In the data rows, the value 128 means zero.
Here is a table of points, one per row:
[130 136 127 110 158 112  83 112]
[144 139 160 131 136 208 176 134]
[141 132 139 184 121 107  79 120]
[119 158 122  81 101 189 175 144]
[129  91 117 191 137  92 107 106]
[125 153 134 124 127 170 194 163]
[127  67 130  92 113 111  86  84]
[144 133 149 162 125 101 111 103]
[120 110 125  99 132  99  88 139]
[ 98 188  58  70 127 165 174 156]
[136 158 157  59 124 172 171 126]
[153 156 133 116 132 192 189 129]
[132 147 119 100 134 103 106 124]
[132 139 146  91 175  92  95 131]
[128 158 142 109 110 169 173 163]
[129 161 140  65 139 183 177 133]
[133 148 117 194 137  87 116 108]
[124  77 128 120 170 109 102 121]
[123 142 131 147 187 105  99 135]
[109 102 119  98 138  93  96 100]
[116 123 134 141  95 114 113 103]
[110 147 124  99 124 102  86 127]
[103 105 126 110 127 120  83  90]
[147 120 132 101 131 126 124 125]
[136   8 125 120 117  87  95 108]
[126 127 131 103 131  94  98 109]
[125 178 128 196  71 201 191 161]
[110 163 118 193  66 188 178 150]
[129 148 137  90 159 112  86 109]
[ 96 207 117 182 107 162 156 160]
[158 114 120 179 140 127 105 110]
[153 145 129  50 133 157 200 141]
[123 141 157 177 131  71  93 123]
[151  91  97 187  73  95 119 122]
[110 159 148  74 150 100  87 106]
[102 157  82 106 121 200 181 136]
[104 160  87  69 136 167 163 146]
[113 116 115 157  88 103  91 132]
[125 157 114 120  62 180 210 159]
[140  87 118 201  71 111 108 100]
[166 146 122  62 135 166 165 147]
[119 134 143 107 138  78  97 107]
[122 177 118 105 116 170 169 152]
[135 147 131 174 123  99  83 124]
[127 146 138  90 114 115 121 140]
[146 124 113 167 134 112  93 110]
[129 150 141 190 129  92  97 119]
[130 168 120 188  77 177 180 139]
[127 162 109  91 197 159 164 141]
[134 165 119  62 161 189 141 144]
[139 151 118 100 140 174 175 147]
[137 148 133  97 123 175 186 132]
[146 153 134 166 147 166 158 127]
[137 118 126 108 126  89 105 141]
[137  88 123 178 154 109 102 135]
[142 111 128 154 114 117  84 129]
[ 91   0 134 107 117 100  93 139]
[128 137 128 102 141 153 158 150]
[124  48 140 191 138 104 114 113]
[108   4 133  57 136 100  99 138]
[132  98 127 163 177  93 115 118]
[134 153 156 166 140 106 118 108]
[149 161 141  90 117 103  88 113]
[124 117 141 120 113 108 112 101]
[114 161 134  75 135 176 165 167]
[132 131 122 172 140  74 112 116]
[134 115 124 107 142  84  84 119]
[124  87 124 175  80 105  94 105]
[120 116 126 187 177  95 112 113]
[134 178 126 153 141 159 144 146]
[114 148 111 181 114 156 169 141]
[140 118 137 187 134 117  87 141]
[132 135 134 110 186  88  94 110]
[128 175 126  82 128  98 104 124]
[ 94 138  89  68 112 173 172 171]
[129 142 134 191 111 173 169 146]
[149 145 142 103 156 106 108 114]
[122  95 148 164 105  94 100 116]
[133 105 134 184 126  90  90 104]
[122 138 126 175 115  99  94 112]
[118 165 123 190 146 145 168 125]
[119 160 105 204 115 172 185 154]
[113 153 140 109 125  98  98 134]
[119  96 122  96 140 119 118 120]
[142 146 165 198 144 137 172 150]
[130   0 137  95 147  84  87 112]
[137 108 108 184  99  81  94 117]
[134  98 144 108 130  82  89 126]
[129 108 111 198 143  93 119  97]
[129 130 151 146 135  87 122 123]
[156 161 164 155 137 151 162 135]
[119 119 120  59 118  88 106 116]
[139 149 125  95 153 158 187 155]
[104 115 119 180 132  92  92 133]
[138 159 123 100 155 113  89 116]
[141 156 116 136 119 180 185 163]
[109 121 150  76 111 122  94 109]
[159 137 136  85 106 173 152 148]
[123 144 121  97 118 165 175 129]
[116 159 113 117 120 186 186 123]
[130 107 126 110  71 103 105 121]
[ 91 163 113  91 121 181 163 162]
[141  86 125 127 168  95  98 102]
[135 119 133  89 118  93  82 121]
[136  83 121 100 152 102 121 126]
[138 122 153 111 130 186 207 151]
[125 163 136 187 124  99 112 111]
[129  73 125 175  56  92  74 131]
[138 155 169 124 126 176 169 149]
[138 104 137 205  68 115 113 128]
[149 150 135 110 150 171 172 153]
[123 132 147 164 125 177 159 163]
[135  81 132  68 127 102 105 115]
[117 161 126 201  99 180 161 144]
[136  39 121 109  93 104  86 120]
[124 162 134 139 109  89 112 103]
[155 148 122 160 124 184 189 142]
[122 161 145  71 124 117  96 105]
[143 135 159  88 126 197 192 128]
[122 135 133 189 127 106 103 131]
[125 167 157  60 118 167 204 152]
[124 127 139 119 119 110  85 126]
[ 77 149  42 119 119 156 180 148]
[109 112 147  68 179  88  87 115]
[113 168 100 188 111 174 185 146]
[140 162 134 185 121  92 117 142]
[ 68 156  50  85 115 163 196 134]
[147 112 147  99 119  96 111 124]
[101 117 151  86 129  92  78 141]
[122 142 126 122 105  96 108 115]
[123 121 140 127 113 114  87 114]
[163 120 129 111 120  87 120 118]
[124 115 135 155 133 111  97 122]
[123 109 142 166 124  99 109  94]
[139 159 129 109 151 122 100 113]
[129 163 137 174 143 195 181 148]
[104  94 116 114 176  77  91 107]
[140 107 119  92 131  98  92 134]
[162 163 136 118 125 183 159 145]
[133 123 148  82 123 105 116 123]
[118  50 134 165  85 124 107 109]
[136 130 124 181 155  96  97 120]
[120 124 132 174  83  94 107 111]
[127 115 107  66 130 100  98 123]
[103 111 137  55 161 102 109 126]
[116 134 128 183  74 161 181 124]
[137 131 116 123 115 109  83  96]
[142 153 125 112 139 192 165 162]
[147  95 155 110 120 100 111 111]
[ 96 185  73 138 137 166 177 142]
[115 156 129 104 140 123 100 118]
[110  38 137 120 172 106 120  94]
[140 137 126 124 132 114  82 126]
[115 155 101 106 113 152 192 169]
[126 175 120  84 122 188 168 161]
[138 136 144  72 125 110 104 103]
[115 167 145 173  91 199 183 156]
[127 119 128  96 109  82 111  92]
[119 155 137  99 113 114 110  95]
[130 108 103 136 140  73 128 133]
[154 158 160 115 136 161 168 135]
[117 159 127 166 120 179 154 127]
[128 126 124 189 136  95 119  96]
[150  40 143 167  58 105 106 112]
[132 170 126 152 139 157 189 174]
[111 104 135 150 173  89  83 107]
[128 135 126 142 161 163 198 174]
[110 125 133 140 139  99  93 144]
[127 119 115  96 116 119  95 112]
[132 149 140 201  72 165 183 145]
[121   0 181  95 121  99  83 104]
[116  96 123 183 116 100  84 130]
[112 165 109 184 125 184 174 153]
[114 138 126  90 121 129  95 105]
[149 133 130 107 143 104 104 118]
[123 168 142  63 141 165 184 131]
[140 164 133 200 137 123  91 103]
[141  38 135 121 191 129  96 121]
[127 133 123 182  94  82  94 123]
[114 155 132 193 146  88  94 118]
[129 107 132 134  87  80  83 118]
[139  80 146 104 136 109 108 122]
[142 113 133  74 151 132  89 126]
[123 146 132 101 183 110 108 119]
[122 141 128 190 162 116 110 102]
[116 154 104  76  94 169 168 146]
[126 153 138 115 147 176 190 143]
[147 108 135 179 130  88  99 115]
[123   0 149  86 132 123  95 118]
[156 120 127  64 122 105  94 109]
[127 118 135 131 168 125  84  98]
[151  57 131 200  93 117 116 109]
[129 104 142 110 137 104  99 115]
[128  69 153 134 122 110  96 109]
[113  46 128 180  70 105 102 113]
[128 168 135  88 140 186 167 132]
[106 155 136 204  77 187 177 150]
[113 116 118 174  95  94 114 112]
[124 167 138 148  87 164 177 172]
[136 141 140 156 164 179 178 168]
[135 164 121 185 136 196 176 137]
[123 121 128 184 154 104  99 126]
[155 163 136 187 124 182 206 151]
[130 157 131 207 159 169 188 145]
[138 156 138 106 141 175 162 166]
[137 126 140 146 112  93  97 106]
[139 110 156 117 129  92  72 137]
[138 163 140 114 150 186 186 132]
[169 156 163 105 124 176 175 141]
[129 146 110 111 180  90 109 116]
[126 165 137 108 123  86  75 109]
[151 118 110 196  88  93 107 124]
[127 131 135 158 124 105  95  89]
[138 156 138 151 146 180 184 143]
[150 158 150  99 155 158 174 152]
[104 131 139 111 145  95  99 125]
[144 138 120 155 118 197 177 138]
[125 166 145 186 135 183 190 141]
[131 120 113 103 160  81  88 112]
[136 168 123  73 126 100 120 124]
[119 134 144 183 136 108  81  95]
[133  72 107 108 111 114 103 107]
[127 172 135  70 119 174 182 143]
[150 192 119 114 121 194 168 157]
[134 140 126 112 173  94  99 119]
[116  30 119 109 142 105 111 103]
[101 104 121 163 145  87 103 133]
[138 149 131 126 131 110  99 124]
[124 137 127 108 106 111 107 115]
[125  64 108 193  71 112 101 121]
[135 153 156 114 123 170 168 136]
[138 119 127  97 103  94 108 105]
[111 125 137 108 145 110 104 133]
[108 123 139 110 133 117  91 122]
[161 101 120  63 115 108  93 114]
[135  95 130 192 122  83 125 119]
[158 167 155 188 160 162 194 151]
[147 177 125  77 122 162 188 143]
[117   2 147 207 135  94 100 110]
[128 130 118 117 123  97 104 116]
[118 119 122 116 141 151 173 119]
[128 101 131 114 161 126 122 117]
[154 167 140 106 145 172 163 138]
[111  88 147  94 171  76 108 123]
[ 75 186  62  52 114 169 194 155]
[ 91 135 100  52 113 197 168 158]
[135 119 138 105 127  92 104 121]
[115 183  86  72 132 156 169 159]
[113 145  85  78 130 168 170 139]
[144 146 130  61 139 166 188 153]
[ 91 150  52  60  84 173 179 145]
[141 138 152 194 122 114  91 117]
[126 146 150  70 124 170 182 161]
There is one direction along which these points spread out most. How many in every 100 of the points above lie lower along it than each point below? Round to a whole number. More than half of the points above lie lower than the first one.
[137 148 133  97 123 175 186 132] 20
[ 98 188  58  70 127 165 174 156] 2
[ 91 150  52  60  84 173 179 145] 7
[101 104 121 163 145  87 103 133] 83
[130 107 126 110  71 103 105 121] 61
[117 159 127 166 120 179 154 127] 32
[141 138 152 194 122 114  91 117] 63
[110 163 118 193  66 188 178 150] 12
[113  46 128 180  70 105 102 113] 96
[114 155 132 193 146  88  94 118] 69
[128 168 135  88 140 186 167 132] 14
[153 156 133 116 132 192 189 129] 5
[129  91 117 191 137  92 107 106] 90
[147 177 125  77 122 162 188 143] 4
[139 151 118 100 140 174 175 147] 22
[140 164 133 200 137 123  91 103] 48
[138 136 144  72 125 110 104 103] 45
[140 118 137 187 134 117  87 141] 67
[118 165 123 190 146 145 168 125] 36
[124 167 138 148  87 164 177 172] 19
[106 155 136 204  77 187 177 150] 23
[161 101 120  63 115 108  93 114] 66
[124  87 124 175  80 105  94 105] 89
[122 141 128 190 162 116 110 102] 50
[125 163 136 187 124  99 112 111] 46
[135  81 132  68 127 102 105 115] 77
[144 146 130  61 139 166 188 153] 15
[124 162 134 139 109  89 112 103] 47
[127 131 135 158 124 105  95  89] 75
[135 153 156 114 123 170 168 136] 31
[119 158 122  81 101 189 175 144] 5
[122 135 133 189 127 106 103 131] 54
[116  30 119 109 142 105 111 103] 95
[135 164 121 185 136 196 176 137] 15
[127 118 135 131 168 125  84  98] 70
[155 163 136 187 124 182 206 151] 4
[126 165 137 108 123  86  75 109] 69
[112 165 109 184 125 184 174 153] 18
[126 153 138 115 147 176 190 143] 13
[122 138 126 175 115  99  94 112] 68
[137  88 123 178 154 109 102 135] 80
[151  57 131 200  93 117 116 109] 87
[116  96 123 183 116 100  84 130] 90
[125  64 108 193  71 112 101 121] 89
[139 149 125  95 153 158 187 155] 24
[128  69 153 134 122 110  96 109] 92
[132 149 140 201  72 165 183 145] 32
[120 110 125  99 132  99  88 139] 72
[116 134 128 183  74 161 181 124] 35
[118 119 122 116 141 151 173 119] 37
[142 113 133  74 151 132  89 126] 47
[117   2 147 207 135  94 100 110] 99
[ 75 186  62  52 114 169 194 155] 0
[103 105 126 110 127 120  83  90] 79
[110 147 124  99 124 102  86 127] 53
[119 134 143 107 138  78  97 107] 78
[129 142 134 191 111 173 169 146] 33
[146 153 134 166 147 166 158 127] 35
[124  48 140 191 138 104 114 113] 95
[123   0 149  86 132 123  95 118] 97
[138 155 169 124 126 176 169 149] 28
[127  67 130  92 113 111  86  84] 94
[141  86 125 127 168  95  98 102] 91
[ 94 138  89  68 112 173 172 171] 18
[158 114 120 179 140 127 105 110] 55
[147 108 135 179 130  88  99 115] 88
[127 119 128  96 109  82 111  92] 74
[150 192 119 114 121 194 168 157] 1
[104 131 139 111 145  95  99 125] 59
[103 111 137  55 161 102 109 126] 52
[149 145 142 103 156 106 108 114] 43
[116 123 134 141  95 114 113 103] 49
[130 108 103 136 140  73 128 133] 64
[124 115 135 155 133 111  97 122] 65
[149 133 130 107 143 104 104 118] 51
[144 138 120 155 118 197 177 138] 21
[125 166 145 186 135 183 190 141] 11
[123 144 121  97 118 165 175 129] 30
[125 167 157  60 118 167 204 152] 2
[124 127 139 119 119 110  85 126] 62
[111  88 147  94 171  76 108 123] 88
